(in the rows, 128 means zero)
Where one turn sends some rows of the set: a few examples, then the rows asked:
vosib: [167 127 124 112 142 126 135 129 135 113 126 139 106 140 112 123 122 122
 102 129 139 120 129 116 119 130 102 106 120 124 128 124 166 120 121  72
 131 158 128 124  97 124 128]
gapap: [127 122 141 123 127 135 112 106 138 143 121 148 136 125 103 114 136 139
 119 136 123 137 126 137 122 114 126 142 106 161  74 107 137 103 113 121
 130 121 121 128 108 120 118]
visoz: [135 144 146 135 137 152 111 109 134 166 137 123 114 158 119 114 139 140
  86 156 139 144 124 119 117 162 152 139 147 136 116 157 163 120 132 112
 121 143 145 126  88 165 138]
dufe: [141 117 138 124 131 136 111 112 134 127 122 138 129 111  98 112 110 139
 125 137 119 134 120 125 130 120 132 128  99 173  86 112 149 120 116 108
 127 125 109 124 116 112 122]
sidu: [122 115 157 141 123 144 103  92 106 162 115 132 132 126 151 137 138 141
 107 106 100 116 134 134 146 147 152 125 114 143  97 121 130 130 141 126
 108 142 111 137 138 114 117]
varif: [126 124 134 142 128 157 134 138 143 155 139 122  93 150 140 146 153 162
 118 119 112 132 140 131 122 144 155 100 136 130 114 117 139 160 136 132
  98 153 133 126 106 146 118]
nodig: [116 138 133 147 120 130 115 158 163 143 149 114 118 144 130 146 155 128
 130 147 116 138 111 138 102 153 130 119 137 119 128 119 155 141 126 141
 125 106 156 118 137 147 166]
buvo: [124 115 132 121 131 152 120 149 145 136 119 110 106 155 133 149 156 155
 111 132  99 114 150 131 126 143 147  95 134 126 131 124 138 165 148 127
 103 152 131 120 114 139 141]
Zasot: [138 139 176 134 144 151 109 138 133 151 118 131 123 134 138 145 122 105
 117 145 133  96 134 117 138 137 100  98  84 107 128 152 149 130 124 109
 102 149 150 160 135 150 139]
Vata: [128 138 134 160  95 140 111 142 166 151 144 124 134 144 141 136 142 142
 140 130 132 147 129 133 106 136 128 106 157 139 127 127 157 143 132 124
 115 111 144 122 157 143 155]
laz: [131 154 143 157 106 146 127 105 139 156 116 126 110 159 120 111 134 133
  98 138 141 154 116 122 123 164 141 136 143 129 103 153 163 111 127 107
 131 131 149 116  88 152 143]
sof: [108 101 163 130 154 148 105 107  93 137 125 116 131 137 150 151 152 134
 106 117 101 118 129 134 142 136 136 114 114 153  96 121 135 146 117 129
 120 149 131 145 129 120 112]
rud: [119 143 161 133 156 166 117 135 126 145 109 144 135 128 135 148 117 112
 119 156 147  92 141 129 137 134 100 116  97 107 115 147 142 114 125 108
 117 127 146 145 136 146 140]
kodaz: [112 142 135 143 109 137 118 137 174 156 138 119 143 135 129 140 143 135
 142 141 144 145 112 133  92 142 127 118 134 131 116 128 152 144 128 141
 122 107 157 126 144 160 150]
mif: [141 124 158 128 122 111 113 139 127 119 138 158 142 164 142 130 137 110
 111 134 144 129 119 124 111 133 103 117 133 112 137 139 151 131 109 110
 122 111 154 120 175 132 149]
paf: [137 111 138 131 130 136  98 102 132 133 128 124 147 111 117 121 123 141
 115 133 123 130 119 138 111 125 115 144 102 168  86 123 145 113  96 108
 147 134 116 132 124 114 123]
ziz: [133 124 138 144 120 141 120 132 136 153 125  80 110 145 140 137 165 155
 115 128  96 126 125 120 121 152 166 112 140 124 128 108 145 149 141 132
 101 150 130 125 124 123 135]
sobed: [166 115 136 114 151 106 135 126 117 119 134 155 119 140 108 111 133 127
  96 133 140 114 125 101 126 129 107 105 118 127 125 128 149 120 114  80
 121 135 118 112 119 124 129]
zipal: [132 124 137 136 123 144 111 108 135 146 137 143 141 119 120 121 107 135
 135 136 121 134 123 143 130 121 108 137  96 170  78 121 152 104 116 105
 134 139 122 137 119 109 140]
Kubin: [126 135 186 132 124 137 113 114 140 126 139  80 120 109 136 143 117 130
 129 128 133 124 119 138 105 141 135 115 120 156 111 105 188 115 141 105
 108 161 120 114 130 116 148]
riz: [124 119 134 134 143 157 128 124 145 154 142  89  99 153 118 142 154 162
 114 128 115 122 135 116 110 148 159 103 127 118 131 115 143 151 148 130
 106 156 132 121 115 139 125]
duved: [148 117 138 110 147 115 134 119 120 110 131 136 103 140  95 123 128 124
  96 135 130 107 140 106 110 121 115 108 118 115 118 107 150 119 120  84
 139 130 124 111 115 116 133]
nad: [139 132 153 127 123 110 108 122 115 130 117 143 140 157 148 147 141  94
 104 122 149 124 111 113 122 144 107 103 144 114 142 147 164 137 110 105
 130 122 157 122 159 149 133]
mozuv: [165 122 123 118 136 112 127 119 135 126 129 151 113 135  89 118 125 122
 105 132 132 119 122 117 112 139 114 119 110 103 126 121 154 111 106  89
 143 148 121 115 110 132 130]
Gon: [136 126 148 135 128 107 114 129 120 128 132 145 139 157 123 138 143  96
 119 128 128 122 122 114 129 140 107  95 144  97 149 131 164 128 123 102
 132 121 145 126 169 137 155]
firoz: [115 104 165 144 137 149  96  88  87 160 132 117 129 152 143 145 137 134
 109 115 102 116 125 122 151 141 146 118 112 147 109 132 141 128 123 125
 117 152 127 131 151 116 120]
vedep: [160 157 160 145 114 127 127 113 138 165 134 115 105 121 131 141 126 131
 126 123 143 116 139 112 105 159 119  96  90 132 114 163 145 105 124  94
 103 151 121 117 108 126 123]
tomo: [118 154 184 136 118 124 125 100 126 137 143  83 125 112 128 146 123 117
 130 136 137 144 126 134 102 143 131 118 117 161 115 117 163 106 137  97
 121 148 133 124 144 104 141]
migo: [112 118 135 141 128 142 118 135 127 152 118 112 108 170 136 143 169 161
 110 127 104 118 132 122 108 158 157  92 128 133 130 119 137 152 141 131
 105 153 126 124 111 137 132]
dok: [ 97 112 158 149 130 147  85 106 107 140 111 123 136 147 138 129 141 134
 109 117 101 118 124 138 144 136 150 119 101 158 101 118 131 138 124 132
 114 137 127 133 138 111 112]
tir: [164 148 163 138 128 133 114 110 121 167 114 122 127 135 137 143 136 135
 127 125 143 122 129 110 117 149 123 101 114 122 100 167 157  96 121 100
  94 156 109 110 103 126 107]
datu: [ 92 132 175 143 139 144 138 120 125 151 133 120 126 135 135 135 120 111
 101 139 125 103 122 148 131 161 149 117 127 118 103 119 137 103 147 123
 123 134 181 133 125 127 155]
nedo: [137 136 172 124 138 161  85 134 154 145 119 105 139 138 126 133 122 125
 111 165 136 141 127 110 120 133 109 134 134 157 128 152 184 143 132 118
 124 143 132 156 139 158 152]
neve: [139 136 164 112 170 166 113 138 127 157 115 138 119 144 127 150 126 124
 117 149 128  94 135 130 133 134 107 113  91 104 128 134 151 112 122 114
 115 154 143 159 131 147 151]
bef: [161 146 159 133 125 144 115 117 146 178 137 121 126 125 131 144 124 144
 131 122 146 114 136 115 104 150 127 122 100 125  95 171 143 113 103 109
  89 148 121 112 109 127 126]
Sedov: [ 96 138 168 137 142 136 151 114 119 134 129 118 104 121 121 135 130 109
  98 135 130 119 111 141 134 149 139  97 129 110 118 111 152 113 154 114
 107 136 180 132 118 136 134]
bof: [135 140 163 134 134 153  83 122 133 130 112 100 136 160 133 138 134 121
 105 158 133 139 131 113 128 133 109 140 136 158 127 134 187 120 133 108
 150 149 123 141 143 154 163]
Mevu: [121 134 184 135 125 121 112 113 130 131 148  75 137 103 139 157 126 119
 120 127 140 126 125 116 107 136 125 111 129 159 108 130 167 123 141 110
  99 150 134 110 154 116 132]
Luseb: [146 143 154 148 130 140 121 115 126 162 121 116 112 166 118 121 148 135
  93 137 137 152 121  98 121 174 139 128 156 128 108 158 158 105 125 127
 118 148 154 117 105 151 140]
Rukoz: [136 140 163 131 142 167  98 133 146 117 122  99 116 134 115 136 129 131
 112 156 151 142 128 106 115 139 103 141 131 152 129 127 191 134 125 117
 127 147 130 132 142 161 165]
Sened: [137 130 153 141 130 117 113 138 132 142 128 161 125 157 125 152 142 104
  95 137 145 133 112 121 110 144 101 115 149 113 139 150 152 132  97 110
 143 112 149 111 153 141 143]
lakem: [138 111 142 130 137 148 105 104 129 122 131 151 136 108 118 130 119 130
 120 125 124 128 138 137 127 114 115 122  90 154  75 110 147 112 127  97
 117 134 109 143 116 123 138]
zasi: [141 127 162 139 113 100 104 121 109 129 129 144 125 154 135 134 138 117
 111 123 132 124 115 111 110 132 101 101 135 115 133 135 162 132 100 106
 125 116 143 102 176 127 157]
ribu: [132 142 134 144 100 123 118 156 170 155 132 140 128 144 131 136 140 148
 142 142 118 148 124 138 100 133 113 103 133 123 111 136 141 135 129 140
 111 121 149 115 146 139 157]
mada: [114 103 163 128 124 148  82  97 102 142 109 124 135 148 145 137 163 139
 104 116 107 120 127 135 149 136 146 125 124 165 107 125 146 145 111 131
 109 139 124 125 137 131 127]
pibo: [169 112 143 125 145 131 120 125 128 113 121 146 120 139 101 136 132 120
  93 136 149 134 129 109 110 112 100 106 127 127 117 128 159 122  99  71
 127 148 119 124 118 126 132]
zik: [ 95 142 175 133 149 139 134  98 101 144 142 119 118 145 127 130 136 107
  97 150 129 126 119 145 130 152 158 125 123 116 118 113 147 108 138 107
 117 147 173 134 121 136 142]
fepi: [129 134 136 132 101 135 125 158 164 141 136 130 125 157 131 147 142 148
 140 145 125 148 124 132  81 145 136 113 139 134 127 123 155 145 127 137
 118 117 143 124 145 147 158]

mada turns into buvo
laz turns into bof
Now find these:
dufe turns into dok
tomo turns into zik
Sened turns into pibo
tir turns into Kubin
zipal turns into firoz
sof turns into varif

Where one turn sends some rows of the set: a few examples, then the rows asked:
lebap: [118 133 128 120 119 126  82 128 129 127 124 117 129 135 140 130 156 131
 144 116 140 115 136  93 151 147 145 139 135 129 128 133 126 130 142 125
 134 114  96 115 112 136 103 150  90]
Nor: [119 117 126 108 117 109 106 115 104 117 118 127 115 116 119 134 126 143
 140 107  93 152 151 132 105 130 118 124 118 129 145 139 178 116 126 126
 134 105 127 122 123 150 133 119 156]
daven: [143 131 152 111 111 136 126 137 108 100 134 122 137 138 116 108 125 123
 124 143 118 107 171 151 132 132 111 165 121 144 139 143 133 121 130 110
 141 112 165 119 134 151 149 132 115]
Nus: [133 118 118 124 119 141 132 117 141 132 111 133 105 134 147 188 142 142
 130 136  93 107 128 120 143 119 140 108 132 105 134 152 137 142 130 135
 142 116 135 152 138 117 117 135 127]
Fir: [111 101 105 131 127 130 108 118 128 125 112 131 120 116 137 137  94 150
 135 104 100 133 143 129 107 106 128 119 141 118 122 139 171 124 125 126
 130 123 150 118 125 156 113 126 151]
Sata: [152 159 116 122 120 136 135 123 144 108 140 119 108 130 132  98 159 145
 156 141 131 119 141 143 121 102 113 126 111 156 136 149 133 116 147 126
 118  97 132 117 117 107 102 126 104]
Mon: [132 137 117 133 124 136  99 147 149 107 122 123 123 134 121 110 123 143
 153 134 127 123 139 148 123 141 115 121 137 137 141 120 123 119 128 112
 121 125 162 120 123  88  97 137  76]
roto: [127  94 152 116 121 108 122 128 114 118 135 111 130 100 153 161 123 126
 133 171 141 126 145 121 116 130 140 127 121 137 116 138 110 128 124 142
 125 114 128 162 116 111 128 132 119]
pude: [132 109 136 124 130 118 131 133 130 120 124 110 155 119 156 160 131 133
 133 146 141 151 130 113 104 116 134 132 110 143 117 122 107 123 143 161
 121 125 126 171 117 125 129 125 112]
luzo: [122 115 107 113 105 133 125 130 132 106 101 130 109 131 129 182 143 160
 148 132  93 126 127 127 131 156 118 126 131 131 142 143 135 121 107 134
 130 124 132 160 127 129 122 141 133]
Mil: [116 119 135 124 119 137  97 134 134 134 121 137 120 139 147 115 155 144
 133 141 134 109 145  99 139 139 115 139 136 129 111 146 130 135 125 123
 126 113 101 104  95 135  96 160 108]
tep: [134 101 133 123 129 123 146 134 137 127 132 120 138 112 160 164 121 138
 138 153 143 140 144 129 102 110 124 138 107 150 114 139 109 128 140 163
 113 118 122 153 111 128 115 129 115]
dafes: [128 131 133 129 135 123 141 146 131 126 159 139 121 111 142  96 110 105
 141 111 145 117 145 123 146 141 120  83 122 138 120 123 126 136 143 105
 126 103 123  92 115 135 143 123 135]
bebu: [111 136 124 132 132 133  98 136 138 140 125 143 136 135 152 123 158 131
 130 118 124 118 142 113 128 129 128 127 121 129 115 125 119 131 149 130
 126 118  96  99  98 147 101 147  81]
Viz: [143 165 117 127 123 131 111 114 134 102 122 110 126 140 130  84 167 149
 145 136 132 137 120 126 126 107 123 117 119 135 128 132 119 110 145 122
 128 109 149 141 119 112 117 116 106]
marov: [107 115  99 125 123 126 135 125 134 124 103 131 105 122 148 159 159 151
 121 136  78 135 128 144 124 116 121 107 128 112 115 125 115 125 123 132
 129 122 133 153 115 143 124 112 131]
kan: [125 132 120 122 126 130 116 145 139 117 126 115 104 123 138  92 132 125
 137 143 126 110 142 123 127 127 140 113 143 131 127 132 137 129 131 126
 133 111 167 128 133  75  94 128  88]
pup: [148 123 152 115 120 132 120 129 115 112 134  97 126 135 125 111 136 116
 119 134 136 117 157 148 153 109 134 163 145 124 131 144 127 134 149 106
 143 116 171 121 145 142 146 117 124]
sopun: [133 129 121 124 133 128 146 139 126 121 113 153 143 131 117 169 112 136
 145 184 118 125 154 140 125 162 140 132 127 127 144 138 139 132 135 141
 150 123 148 122 136 165 132 109 120]
gugin: [126 140 118 116 133 119 130 138 130 108 108 108 139 116 132 112 128 130
 138 141 151 128 129 125 167 138 131 125 172 122 146 126 144 136 143 136
 141 144 138 136 159  87 121 126 131]
doto: [139  98 154 129 125 116 111 126 126 118 135 118 145 111 145 179 117 134
 139 163 142 132 142 139 116 128 125 127 118 133 124 131 100 127 130 130
 120 124 125 154 112 116 131 138 108]
Lezad: [121 115 131 130 124 139 169 145 131 119 127 126 112 120 139 133 131 125
 136  86 132 142 136 131 163 143 145 127 135 133 161 132 116 127 137 131
 129  90 153 108 119 160 105 126 158]
Rel: [139 115 127 122 139 124 145 146 133 125 108 121 131 133 123 163 139 128
 136 185 132 142 135 125 136 146 147 137 163 119 133 136 151 144 144 135
 147 134 149 129 143 141 138 104 147]
saluz: [132 129 155 142 128 151 161 155 129 117 118 144 150 148 137 127 140 119
 115 103 105 140 128 110 143 144 120 110 122 126 159 113 130 126 132 123
 134 102 153 119 111 146 128 146 153]
fivab: [144 133 126 127 128 140 138 150 147 120 144 127 137 140 128 110  93 125
 159  92 160 133 142 104 159 148 109 110 121 145 134 127 129 134 144 122
 128 108 123 103 125 139 127 126 138]
mok: [125 147 116 113 127 120 172 136 133 109 123 123 132 107 147  81 149 134
 132 171 127 123 141 140 131 115  99 119 134 139 138 127 155 128 131 137
 128 125 109 119 128 109 133 132 140]
Kose: [126 114 115 127 126 129 109 132 128 118 123 119 135 123 129 154 106 125
 139  97  89 130 139 114 102 112 135 120 136 134 144 124 196 123 139 126
 133 122 130 123 139 135 129 138 139]
Rafuz: [127 129 132 130 133 120 124 150 131 113 146 125 132 119 130  95 120 115
 146 104 151 140 130 122 146 155 110  91 135 139 121 108 121 128 138  96
 121 119 126 103 112 136 154 123 143]
tomu: [134 130 131 125 130 140 140 149 137 123 134 130 136 142 138  85 101 124
 140 107 154 132 137  83 155 144 111 100 125 133 115 128 131 137 133 127
 134 107 136 116 122 135 131 123 152]
Gomi: [129 166 100 129 134 118 135 107 137 110 120 120 153 110 137 110 128 143
 148 133 143 134 130 165 153 115 125 113 125 115 154 111 114 122 154 128
 136 135 118 121 138 139 131 112 105]
Detik: [103 121 118 116 126 121 104 147 133 130 121 117 116 124 149 109 176 131
 134 120 134 132 137 101 131 139 131 142 145 144 111 128 131 129 141 134
 120 119  95 109 100 136 102 143 105]
pudeb: [125 149 118 125 128 134 142 132 133 113 115 163 149 119 132 114  93 147
 140 157 130 100 160 151 146 143 100 117 130 128 147 139 132 129 125 139
 138 133 139 113 139 113 106 139 109]
giref: [125 127 118 121 124 140 143 133 136 118 121 118 136 129 145  97 119 129
 128 109 137 130 138 156 112 123 142 158 125 130 133 130 126 125 141 130
 133 134 187 118 134 168 147 133  95]
pogeg: [124 124 103 118 120 126 145 141 141 119 122 119 108 120 139 186 163 127
 137 126  73 126 135 143 121 121 127 115 120 137 144 121 140 126 139 134
 126 116 105 145 129 125 129 124 116]
fesag: [112 127 137 138 119 136 154 140 112 101 137 132 135 114 140 124 125 108
 127 108 104 110 136 117 153 146 154 102 122 131 156 113 119 114 122 112
 140  87 150 120 116 165 126 136 143]
zemu: [131 106 145 151 126 147 154 152 139 108 134 117 128 126 137 138 139 121
 129 111 119 130 127 137 158 127 122 118 155 129 151 116 124 127 129  91
 119 106 144 103 106 148 125 147 167]
pinu: [135 125 117 127 136 130 171 145 138 120 122 131 138 126 136 149 141 124
 137 200 110 127 137 132 106 131 135 127 133 133 132 126 161 133 135 132
 139 126 129 121 125 162 151 118 136]
sokef: [138 118 137 126 131 122 103 105 121 140 123 127 119 126 130 150 125 135
 129 106  98 145 146 138 118  96 125 112 125 103 140 141 173 135 150 117
 138 109 128 110 128 140 131 117 152]
sozak: [129 127  99 131 137 121 148 126 138 118 117 115 138 119 130 160 133 135
 151 173 130 143 127 148 126 134 158 131 141 121 137 120 132 127 147 128
 141 133 138 126 133 182 145  97 125]
sul: [138 121 133 116 125 144 160 154 143 119 129 109 132 134 147 101 136 111
 123 121 129 125 139 143 104 115 133 161 133 145 137 131 158 135 146 129
 128 133 171 113 137 138 155 149 107]

sopun turns into pinu
daven turns into sul
Mon turns into Sata
Now find these:
Mil turns into Detik
pude turns into doto
gugin turns into Gomi
pogeg turns into Nus
Lezad turns into fesag
dafes turns into tomu
Nor turns into Kose

